(in the rows, 128 means zero)
The rows of X fall into 3 groups, and each row is roughly a mix of its group's hidden directions.
X (111 x 12):
[[110 132  91 129 110 136 173 141 111  70 134 148]
 [148 129 155 102 159  76 122 120 162 136 100  99]
 [130 119 149 153 140 115 100 150 143  68 114 169]
 [107 181 100 182 102 122 116 142 132 115 136 139]
 [128  85 155 109 172 122  98 122 158 139  89 126]
 [145 148 111 116 154 132 132 136 143  69 131  76]
 [143 141  97 143  81 146 101 121 158 116 143 176]
 [154 133 137 145 139 124  96 110 185 130  89 161]
 [ 94 121 145 184 147 141 113 168 134 156 133 151]
 [157 155 124 131 158 139  97 131  67 151 135 148]
 [132  73 155 130 105 102 150 144  81 140 112 118]
 [ 83  89 144 147  87 101 139 133 145 164 115 128]
 [137 149 112 183 122 125 133  91 109 107 168 156]
 [137 140 104 152 147  90  90 169  93 100 118 126]
 [155 159 104  98 130 157  97 125 161  85 135 150]
 [119 107 127 142 181 134 111 106 173 167 146 112]
 [129 180  99 137 171 119 130 106 177 125 124 130]
 [113 150 148 168 163 130 141 169 153 138 110 168]
 [101 158 114 141 128 174 103 134 150  85 166 131]
 [ 86 165 130 129  63 139 149 132 111 132 138 139]
 [156 114  98 138 116  95 153 126  66 145 145 139]
 [122 106 133  90 138 172 168 144 134 171 122 104]
 [117 129  96 130 155 149 110 100 176 162 167 128]
 [131 100 139 120 122 194 125 118 149 158 137  89]
 [122 179 149 110 146 108 175 107 127  88 138 130]
 [156 178 127 134 179 143 156 125 123 150 117  99]
 [143 121 145  97 128  67  99 113 129 158  94 121]
 [103 161 104 128 158 124 109  99 157 102 178 130]
 [122 179  79 152 151  94 132 144 107 109 135 135]
 [140 107 151 104  99  87 108 114 106 165 121  86]
 [128  50 113 117 146 151 135 151 125 117 109 134]
 [ 71 100 125  98 133 160  90 148 135 117 147 120]
 [153  82 132 150 168  98 103 118 155 146 133  98]
 [157 107 150  75 138 117 110 110 152 112  95  98]
 [ 95 141 136 102  80 106  97 154 146 109 111  97]
 [138 129 112 147 120  92 170 144  75 145 111 157]
 [142 127 134 126  76  95 129 107 110 185 143 114]
 [102 126 137 144 102 145  65 126 153 155 117  96]
 [142 112 151 134  86 104  95 118 109  81 139  94]
 [118 104 145 107 118 152 110 130  64 171 128 132]
 [162 124 147 123 144  74 158  97 106  97 130 146]
 [131 158 122 145 147 173 116 147 134 114 181 163]
 [112 151 166  85 113 145 127  93 150 121 167 103]
 [144  91 161 155 108 154 121  88 126 117 146 171]
 [133 117 135 116 137 116 135 116 206 160 108 114]
 [ 93 141 136 107 157 150 137 116 125  60 127 111]
 [140 122 124 106  99 141 141 153 162  90 177  97]
 [127 109 142 127 184 117 181 138 119  97 142 147]
 [123 118 156 163 132 100  92 128 144 134 113 189]
 [123 128 143 137 116  96 166 120 180 170 105 107]
 [120 127 153 148 102  69 125 116 125  79 118 151]
 [202 109 123 100 127 147 151 141 129 127 140 105]
 [156 115  68 127 116 158 128 153 129  93 121 159]
 [109 137 109  97 103 113 138 111 109 186 113 167]
 [ 98 138 158 122 161 105 119 121 181 129  85 118]
 [126 172 101 145 167 122 144  98 162 166 132 142]
 [128 110 116 138 139 111 101 178  80 128 107 167]
 [107 108 145 113 135 108 142 201 104 137 107 132]
 [146  79 108 136 167 144 148 150 144  98 157 150]
 [136  84 128  89  84 106 142  99 134 139 121  92]
 [ 89 134 115 133 174 133 133 116 104 143 179  98]
 [136 120 117 149 132 174 173 110 102 159 168 118]
 [116 132 142 179 109  93 125 109 171 147 103 154]
 [121 121 153 154 192 133  99 146 158 133  99 127]
 [119 105 146 123  70 107 154 150 129 150  83 131]
 [ 98 106 143 153 144  91 161 119  80 127 157 113]
 [119 133  94  88 155 149 147 159 120 120  96 172]
 [ 97 133 117 101 139 155  96 140  70  97 130 143]
 [123 144  93 133  99 116 100 115  94  99 125 182]
 [130 124 129 113  89 100 138 120 202 115 130 129]
 [145 112 129 165 174 123 116 159  97 165 123 159]
 [156 176 119 136 123  94 135  95 169 105 118 151]
 [143 106 127 156 101 140 144 148 122 112 196 105]
 [130 157 121 144 125 108 142 100 167 174  85 147]
 [172 132 113 145 117  75 109 101 140 160 131 101]
 [ 93 167  95 126 133 163 117 137 178 149 119 133]
 [116 117 148 108 123 108 117 119 146 200 101 149]
 [124 148 136 151 128 102 136 119 139 175 152  67]
 [138 132 128 118  72  74 152 113 134 112 105 151]
 [137 150 119  99 135 117 132 124 105  62 170 118]
 [165 140 127 121 156  61 119 103 116 106 114 125]
 [148 167 177  99 137 136 122 128 137 176 112 148]
 [133 126 155 157 122 143 155  69 155 146 159 147]
 [119 164  91 113 179 132 158 159 145 145 116 111]
 [134 114 148 138 157 166 106 144 179  86 115 133]
 [179 124 108 134 154 154 105 155 116 156 134 171]
 [155 104 149  94 117  98 148 128 157 141  73 122]
 [113 146 113 156  96 104  63 128 124 157 130 112]
 [133  66  89 151 116  98 148 126 124 110 145 108]
 [157 193 139 142 127 120 132 137 129 163 139 167]
 [163 114 110 139  70 168 121 154 141 126 148 145]
 [ 96 142 136 183 125 121  90 157 152 162 134 134]
 [141  96 153 138 146 107 120 114 177 162  84 132]
 [117 176 122 174 104 129 132 150 159 138 157 157]
 [ 87 107 127 147  65 116 111 138 132 108 144 156]
 [ 93 166 113 139 114 158  96 143  89 114  92 135]
 [164 109 133 139 187 114 123  93 147 163 120 125]
 [ 94 140 146 158 174 154 121 156  89 125 138 153]
 [163 141 164 112 160  89 135 110 166 152 108 118]
 [138 134 117 161 101 121 157 115 143 196 110 139]
 [111 178 179  97 138 142 131 101 128 129 159 122]
 [118 104 129 168 122 146 112 146  94 169 135 176]
 [142 143 121 125  95 135  65 110 155 158 123  99]
 [ 99 150 106 138 117 127 172 139 141  66 121 141]
 [132 162 149 169 151  99 122 110 122 127  76 154]
 [141 164 105 104  91 123 179 129 157 134 148 104]
 [121 143  90  91  99 167 127  94 131 156 132  98]
 [124 116 130 111 126  90 162 153  72 160 120 151]
 [135 141 147 162 174 109 132 121 171 109 123 172]
 [139 156 142 189 139 120 110 114 136 136  90 164]
 [147 149 149 138 190  93 133  99 152 113 121 113]]

One row of each group comes first, with its name. Which group is each row after those in?
[150 112  92 143 163  99 151 120  89  88 146 125] : D
[166 115 120 151  95 145  92 127 145 125 108 181] : V
[107 150 105 128 155 168 159 126 161 170 128 157] : R

[146  97 122 147  89 137 147 132 162 188 121 129] : V
[148 170  94 108 119 134  99 113 137  90  85 116] : D
[135 126 116 166 143 131 116 172 110 161  88 167] : D
[ 99  90 111 139 142 164  81 125 146 147 163 139] : V
[117 123 128 153 111 174 127 169  95 116 172 109] : V
[137 158 132 107  86 156 132 172 127  80 116 126] : V
[110  85 157 143 105  89 124 133  80 112 109 143] : V
[ 85 152 114 158 123 154 141 146 119  85 165 146] : D
[127 102 122 116 115 150  76 123 175 130  96  97] : D
[143 140 135 175 132  89  76  97 142 145 134 128] : R
[115  84 142 124 122 104 132 117 157 181  88 130] : V
